In the data rows, 128 means zero.
Here is a table of points, one per row:
[162 118 115 162 144  84 152 111 151 175 134 109 140 127 112 136]
[149 143  80 163 151 112 156 134 125 145 137 114 101 132 131 101]
[120 107 161 104 118 161 115 142 116 115 112 130 140 137 163 157]
[146 138 125  68 154  81 144 104 138 164 153 147  96 104 114 172]
[134 161 143  92 126 115 139 124 117 114 127 144 114 123 137 163]
[123 136 144 113 106 166 108 125 110 106 115 135 154 130 156 140]
[114 127 137 123 111 156 127 129 136 100 107 129 130 140 162 107]
[121 142 152  97 129 143 112 140  98 112 131 149 144 125 153 145]
[137 121 109 167 151 133 127 142 127 125 129 125 114 136 121  93]
[148 127 119 113 153  82 142 122 144 155 146 143 146 103 101 131]
[ 58 127 202 174 128 187  13 195 199 124  96 142 119  90  98 149]
[100 117 158 144  95 162 142 136 109 106 103 132 141 132 148 119]
[151 104  99 174 138  93 162 124 133 150 124 108 132 128 119 115]
[127 121 105 181 142 134 139 146 129 137 121 120 117 135 125 111]
[123 117 134 124  96 179 133 143 124  83  97 147 137 128 160  86]
[159 189 108 100 165  89  20   0 155 123 100  58  38  61 120 221]
[149 117 125 183 148 127 172 138 141 146 127 104 112 135 115  82]
[126 145 126  84 131 103 152 117 137 137 142 142 108 106 119 180]
[109 119 138 101 108 161 116 152 109  99 136 147 150 150 156 108]
[ 29  61 167 202 241  74 100  70 112 255 216 164  80 126  36  73]
[161 124 128 113 141  85 146 123 141 139 165 136 141 105 100 146]
[148 131 136  88 121 100 129 130 128 142 139 133 125 119 127 183]
[109 149 148  97 109 140 102 146 109 104 111 136 139 140 144 153]
[116 133 125 150  97 136 128 129 127 110 127 120 121 141 141 110]
[136 133 118 200 138 124 152 134 119 134 127  92 108 150 118  75]
[125 125 153  90 122 123 109 131 117 109 137 137 139 135 120 161]
[165 114 105 172 128  82 160 128 151 148 134 120 139 117 103 109]
[144 104 106 185 132 123 147 133 132 146 121 111 121 125 138  87]
[150 126 124  94 134  92 138 121 139 140 142 157 118 120 111 162]
[128 115 136 101  88 164 148 125 134 103 114 135 140 159 171 105]
[137 128 112 100 119 103 131 111 130 137 135 143 132 113 129 168]
[158 160 106  90 135  93 133 139 137 153 130 133 102 107 103 178]
[154 143 113  64 151  77 138 109 142 131 153 143 113 109 101 155]
[168 146 105 112 135  37 138 106 158 150 148 145 142 102  92 153]
[131 126 105 167 132  89 137 116 123 131 142 126 133 122  89  97]
[111 141 115 137 106 155 129 146 126 111 114 139 142 144 156 104]
[ 95 119 108 151 124 140 132 136 129 116 136 131 131 124 128  91]
[ 65  82 180  30 115 255 107  56  70  56 171 108  77 208 107 138]
[154 115  83 156 148  94 151 134 133 162 145 101 154 100  95 134]
[132 130 114 181 125 119 147 144 135 127 128 111 127 148 139 112]
[137 153 134  81 133 124 140 127 109 143 115 138 144 116 135 179]
[ 99 125 163  91 110 149 109 155 104 116 115 123 143 123 151 144]
[126 151 169  94 118 137  99 131  98 122 120 133 147 142 159 173]
[120 128 145  99 106 167 132 141 123 116 110 147 153 140 136 111]
[110 136  96 161 132 142 132 134 132 130 110 116 114 136 138 106]
[128 142 129 155 133 141 126 141 126 112 124 118 137 143 131  89]
[115 138 133 134 112 148 118 124 133 106 136 117 129 145 141 107]
[140 126 110 197 134 117 152 149 130 145 137  84 111 117 111  88]
[121 117 153 109 111 146 105 143 125 107 117 122 147 132 141 146]
[136 133 115 172 132 138 137 153 122 118 114 111 141 146 152  90]
[131 132 122 162 126 124 119 137 129 137 134 112 131 135 129  96]
[125 117 130 105  84 193 116 147 122  97  99 150 155 141 157  92]
[119 119 130 121 100 151 117 133 129 119  98 141 137 154 148 103]
[137 136 101 117 163  58 136 133 172 122 144 157 156  97 102 153]
[129 140 127  92 134 109 136 127 128 147 134 131 106 109 123 182]
[128 112 120 161 137 127 135 126 115 134 116 118 129 142 136  88]
[124 112 154  97  96 154 114 151 108  93 101 130 156 144 147 139]
There is one direction along which these points spread out most. Where along it does each point below lie, from 0 to 9? The average is between 4 and 5, and the first point in the table lies past the average.
[ 99 125 163  91 110 149 109 155 104 116 115 123 143 123 151 144] ~ 3
[126 145 126  84 131 103 152 117 137 137 142 142 108 106 119 180] ~ 5
[165 114 105 172 128  82 160 128 151 148 134 120 139 117 103 109] ~ 7
[134 161 143  92 126 115 139 124 117 114 127 144 114 123 137 163] ~ 4
[110 136  96 161 132 142 132 134 132 130 110 116 114 136 138 106] ~ 5
[116 133 125 150  97 136 128 129 127 110 127 120 121 141 141 110] ~ 4
[148 131 136  88 121 100 129 130 128 142 139 133 125 119 127 183] ~ 5
[120 107 161 104 118 161 115 142 116 115 112 130 140 137 163 157] ~ 3
[137 121 109 167 151 133 127 142 127 125 129 125 114 136 121  93] ~ 5
[149 143  80 163 151 112 156 134 125 145 137 114 101 132 131 101] ~ 6
[128 142 129 155 133 141 126 141 126 112 124 118 137 143 131  89] ~ 4
[126 151 169  94 118 137  99 131  98 122 120 133 147 142 159 173] ~ 3
[137 153 134  81 133 124 140 127 109 143 115 138 144 116 135 179] ~ 4
[161 124 128 113 141  85 146 123 141 139 165 136 141 105 100 146] ~ 6
[146 138 125  68 154  81 144 104 138 164 153 147  96 104 114 172] ~ 6
[136 133 115 172 132 138 137 153 122 118 114 111 141 146 152  90] ~ 4
[128 115 136 101  88 164 148 125 134 103 114 135 140 159 171 105] ~ 2
[123 117 134 124  96 179 133 143 124  83  97 147 137 128 160  86] ~ 2
[140 126 110 197 134 117 152 149 130 145 137  84 111 117 111  88] ~ 6
[ 65  82 180  30 115 255 107  56  70  56 171 108  77 208 107 138] ~ 0
[136 133 118 200 138 124 152 134 119 134 127  92 108 150 118  75] ~ 5
[121 117 153 109 111 146 105 143 125 107 117 122 147 132 141 146] ~ 3
[150 126 124  94 134  92 138 121 139 140 142 157 118 120 111 162] ~ 6
[129 140 127  92 134 109 136 127 128 147 134 131 106 109 123 182] ~ 5
[ 29  61 167 202 241  74 100  70 112 255 216 164  80 126  36  73] ~ 9
[119 119 130 121 100 151 117 133 129 119  98 141 137 154 148 103] ~ 3
[131 126 105 167 132  89 137 116 123 131 142 126 133 122  89  97] ~ 6
[115 138 133 134 112 148 118 124 133 106 136 117 129 145 141 107] ~ 4
[137 136 101 117 163  58 136 133 172 122 144 157 156  97 102 153] ~ 7
[121 142 152  97 129 143 112 140  98 112 131 149 144 125 153 145] ~ 3
[125 125 153  90 122 123 109 131 117 109 137 137 139 135 120 161] ~ 4
[114 127 137 123 111 156 127 129 136 100 107 129 130 140 162 107] ~ 3
[159 189 108 100 165  89  20   0 155 123 100  58  38  61 120 221] ~ 7
[148 127 119 113 153  82 142 122 144 155 146 143 146 103 101 131] ~ 6
[ 58 127 202 174 128 187  13 195 199 124  96 142 119  90  98 149] ~ 3
[144 104 106 185 132 123 147 133 132 146 121 111 121 125 138  87] ~ 5
[109 119 138 101 108 161 116 152 109  99 136 147 150 150 156 108] ~ 2
[111 141 115 137 106 155 129 146 126 111 114 139 142 144 156 104] ~ 3
[149 117 125 183 148 127 172 138 141 146 127 104 112 135 115  82] ~ 6
[158 160 106  90 135  93 133 139 137 153 130 133 102 107 103 178] ~ 6
[123 136 144 113 106 166 108 125 110 106 115 135 154 130 156 140] ~ 3
[127 121 105 181 142 134 139 146 129 137 121 120 117 135 125 111] ~ 5
[120 128 145  99 106 167 132 141 123 116 110 147 153 140 136 111] ~ 3
[154 143 113  64 151  77 138 109 142 131 153 143 113 109 101 155] ~ 6
[151 104  99 174 138  93 162 124 133 150 124 108 132 128 119 115] ~ 6
[131 132 122 162 126 124 119 137 129 137 134 112 131 135 129  96] ~ 5
[137 128 112 100 119 103 131 111 130 137 135 143 132 113 129 168] ~ 5
[132 130 114 181 125 119 147 144 135 127 128 111 127 148 139 112] ~ 5
[109 149 148  97 109 140 102 146 109 104 111 136 139 140 144 153] ~ 3
[128 112 120 161 137 127 135 126 115 134 116 118 129 142 136  88] ~ 5
[154 115  83 156 148  94 151 134 133 162 145 101 154 100  95 134] ~ 7
[124 112 154  97  96 154 114 151 108  93 101 130 156 144 147 139] ~ 2
[168 146 105 112 135  37 138 106 158 150 148 145 142 102  92 153] ~ 7
